In the rows, zero is written as 128.
Each path is a new rotation, seen through one point. The rows after it are directions, each followed by how far the rotation turns it, in degrees per step (0 if it stays put).
Each turn is a multiple of 5 degrees from 10 to 175, or 0.
Each row of a path follows its step; steps can be skipped.
Rotation 1:
step 0: [124 130 137 131 129 123 135 127 127 124 137 130 123 124 128 121 121 117
 133 132 123 118 125 131 132 128 116 127 130 121 118 131 123 128 119 135
 124 149 135 137 122 134 131 122 133 128]
step 1: [128 126 130 113 134 139 131 125 123 128 126 125 120 128 119 122 125 126
 129 134 126 135 122 120 122 136 112 120 129 116 130 129 131 124 123 123
 129 117 137 138 130 119 133 124 121 132]
step 2: [129 124 132 131 129 118 124 126 127 124 129 129 120 116 116 130 135 122
 125 129 120 152 132 125 123 128 118 129 122 129 126 121 129 131 123 131
 128 134 133 115 120 132 122 127 132 127]
step 5: [127 133 128 129 132 130 135 125 118 129 139 129 123 121 125 124 123 134
 128 115 137 142 132 122 124 127 130 118 129 142 123 124 124 125 133 131
 132 133 134 122 122 139 133 113 121 131]
step 6: [131 122 119 132 135 122 127 126 125 141 127 123 121 134 123 118 121 124
 122 131 133 132 121 115 139 121 130 134 122 122 125 132 132 125 145 134
 127 137 133 134 123 123 129 124 136 129]
step 7: [113 137 128 125 130 141 118 133 121 136 128 129 120 122 127 117 126 130
 135 126 125 128 135 121 129 133 126 141 133 130 132 132 133 126 118 131
 133 135 138 134 132 137 120 127 134 130]
step 11: [124 129 140 121 123 113 124 132 121 133 128 128 117 128 113 135 129 122
 119 129 120 137 131 129 121 126 121 122 129 129 129 127 124 139 131 126
 122 133 138 132 115 131 121 129 128 123]
step 12: [115 118 122 129 128 135 141 128 121 118 130 130 115 128 130 118 132 114
 127 116 127 128 120 119 130 128 117 120 130 130 132 131 126 128 129 130
 117 130 132 123 128 131 133 126 129 124]
step 13: [131 123 135 131 134 123 124 127 134 126 120 123 116 123 119 127 127 137
 129 127 127 133 129 125 142 128 112 138 135 129 130 134 121 119 133 120
 129 121 143 125 131 123 126 122 127 127]
step 14: [129 137 131 128 125 128 127 131 123 128 140 134 119 118 130 126 128 127
 127 122 128 138 139 119 128 133 128 121 127 129 129 120 118 116 136 117
 127 135 130 135 122 146 128 125 133 126]
Speeds:
[129 127 126 129 130 128 127 129 126 127 126 130 129 126 127 128 126 128
 128 131 128 123 126 129 134 127 126 132 127 128 128 126 127 127 127 126
 128 130 127 129 128 131 126 126 125 128] : 110
[129 130 127 129 128 128 129 125 130 129 130 129 128 129 127 130 129 130
 129 128 125 131 127 124 128 129 127 128 128 124 127 123 130 128 132 128
 130 129 125 130 129 128 125 125 125 129] : 85
[128 130 126 131 131 129 129 129 129 130 126 130 123 129 127 126 128 128
 128 128 126 127 127 128 127 129 125 126 125 132 127 129 132 130 127 132
 126 127 131 132 127 126 128 128 126 127] : 65
[128 129 128 129 129 129 130 129 131 128 128 124 131 125 128 125 129 127
 128 125 129 128 131 127 131 128 125 126 132 130 126 128 130 129 125 130
 130 132 126 126 128 127 126 129 125 126] : 145
[129 126 127 132 133 128 129 128 126 129 129 127 126 129 130 130 127 128
 128 131 128 132 126 128 128 126 129 128 128 129 126 128 128 123 126 129
 128 126 128 123 129 125 126 127 126 125] : 100
Rotation 2:
step 0: [137 133 126 131 128 114 135 121 122 139 127 137 117 115 120 117 132 136
 134 114 133 128 131 131 127 125 125 121 121 135 133 129 133 129 131 126
 136 119 126 127 122 139 130 117 129 126]
step 2: [121 124 134 136 123 129 143 123 122 131 128 140 117 129 119 125 132 134
 126 116 120 132 123 142 129 131 130 128 134 145 120 137 130 141 132 132
 131 130 123 129 126 136 125 130 136 123]
step 3: [123 129 116 138 134 128 132 116 118 133 127 131 132 120 124 122 117 127
 140 126 117 127 119 121 127 127 122 124 132 135 139 135 143 126 139 128
 130 131 119 137 121 130 128 118 129 131]
step 4: [119 123 129 145 129 129 132 130 126 125 120 130 126 130 127 131 123 121
 128 128 124 125 128 128 139 123 130 121 117 142 131 130 119 134 135 124
 142 135 120 127 127 131 117 131 145 116]
step 7: [111 122 128 128 122 141 134 128 121 128 132 133 119 122 132 140 133 115
 123 129 121 131 128 135 131 136 128 123 123 134 126 142 131 145 133 128
 133 118 125 121 133 130 124 122 132 125]
step 10: [122 118 133 124 141 139 144 135 121 131 123 126 117 121 125 126 141 131
 128 130 126 122 132 130 130 117 140 115 121 131 130 130 131 134 127 122
 126 117 129 126 123 128 122 123 133 133]
step 11: [127 131 127 138 132 130 134 144 121 127 135 127 122 131 130 115 139 129
 138 123 141 134 135 134 126 132 125 122 136 129 138 125 146 128 139 127
 127 131 125 124 133 131 123 117 131 129]
step 12: [118 119 127 132 122 131 133 124 123 138 131 118 120 130 142 119 128 122
 128 125 123 138 128 133 126 126 135 125 116 137 131 127 128 141 129 124
 121 118 119 119 118 126 121 115 129 126]
step 13: [127 117 128 127 128 136 138 131 127 131 127 143 118 131 134 130 135 134
 140 128 128 132 124 124 136 131 127 122 131 138 122 116 138 123 138 129
 126 122 124 136 129 134 111 118 133 135]
step 15: [131 123 124 134 137 127 127 130 125 146 129 142 124 125 127 127 136 134
 132 120 122 125 126 117 130 127 131 121 111 135 132 128 128 138 124 123
 133 116 131 123 123 134 115 120 133 129]
Speeds:
[131 128 129 125 127 128 128 124 127 125 129 128 127 127 128 126 127 125
 126 125 129 129 130 130 128 129 128 128 129 131 130 129 125 128 129 129
 127 128 131 127 133 129 129 124 131 126] : 155
[131 126 129 124 125 129 130 128 131 133 127 128 128 129 126 123 128 129
 128 127 129 133 129 128 128 129 128 127 127 129 130 124 129 129 129 128
 128 129 128 127 125 128 125 129 128 130] : 25
[124 129 126 127 125 128 128 127 127 128 126 128 129 127 131 128 126 128
 127 127 128 129 126 122 128 127 130 126 122 127 132 129 123 128 129 129
 128 126 129 128 129 129 125 128 126 128] : 125
[127 128 128 126 129 126 129 129 130 131 128 129 129 124 128 125 132 128
 124 131 129 129 127 125 127 129 126 127 128 128 127 133 129 128 126 133
 130 127 129 129 128 132 131 129 129 127] : 45
Rotation 3:
step 0: [109 137 135 119 116 126 127 126 128 133 125 140 133 117 132 129 122 134
 124 133 129 125 134 136 138 130 135 129 130 119 127 121 128 133 130 122
 136 132 138 118 125 136 116 127 126 131]
step 1: [123 143 135 129 127 124 122 131 129 116 122 130 121 135 141 132 130 119
 128 138 124 125 129 137 130 130 124 130 129 126 128 118 119 123 129 125
 146 131 126 144 126 134 125 133 135 125]
step 2: [130 125 137 123 130 125 132 133 123 126 130 134 128 135 125 125 124 120
 124 144 128 114 132 138 108 127 138 114 129 124 118 129 123 124 138 124
 128 135 134 128 123 126 126 130 133 122]
step 3: [139 119 135 122 141 121 126 139 130 134 121 121 127 134 128 131 144 122
 124 142 132 127 124 134 125 130 128 130 130 134 135 119 121 131 133 131
 132 118 131 123 141 123 129 117 130 124]
step 4: [118 123 126 119 129 125 128 135 139 135 146 130 139 122 127 117 140 126
 124 127 125 129 126 144 122 133 137 127 134 130 136 137 136 134 129 126
 126 125 128 128 137 122 125 125 133 130]
step 5: [127 126 126 123 130 132 128 145 127 129 131 128 125 134 137 136 136 132
 140 119 120 135 130 136 133 146 124 135 136 128 123 127 130 122 123 127
 129 130 134 137 136 120 119 120 119 135]
step 8: [132 123 130 121 121 124 132 128 130 142 131 137 129 118 110 132 130 128
 129 124 142 131 135 137 129 121 131 123 130 120 132 128 124 129 142 131
 133 141 133 132 123 135 138 127 135 123]
step 9: [120 121 137 127 124 128 121 137 128 126 117 136 124 138 130 128 141 134
 127 118 120 140 134 134 128 119 124 134 128 132 134 124 124 122 135 138
 134 134 123 124 135 140 133 122 138 124]
step 13: [124 129 127 115 129 126 133 135 132 126 122 143 121 136 128 125 133 112
 126 138 124 121 126 134 129 129 127 132 136 120 114 125 139 113 125 128
 134 131 127 133 129 138 122 129 127 131]
step 15: [118 117 139 115 139 134 128 137 121 133 132 129 129 134 131 126 141 118
 123 125 130 126 130 129 125 128 141 129 122 136 127 120 127 128 123 125
 127 123 122 112 135 120 131 136 131 128]
Speeds:
[127 132 126 127 127 127 129 129 129 127 131 127 127 130 131 125 129 124
 127 127 126 128 125 129 126 127 130 129 126 130 131 128 130 130 127 132
 128 128 125 130 126 130 131 131 127 130] : 125
[127 127 132 129 127 129 127 133 127 125 130 129 129 130 126 127 127 128
 130 125 130 125 125 128 128 126 128 126 128 127 125 130 131 129 127 126
 130 128 127 128 128 126 129 128 123 125] : 135
[128 131 127 130 129 128 128 131 126 127 130 127 133 131 130 128 128 129
 129 127 123 129 133 126 129 126 128 128 130 125 125 127 129 128 129 127
 129 131 126 130 129 130 127 127 131 129] : 85
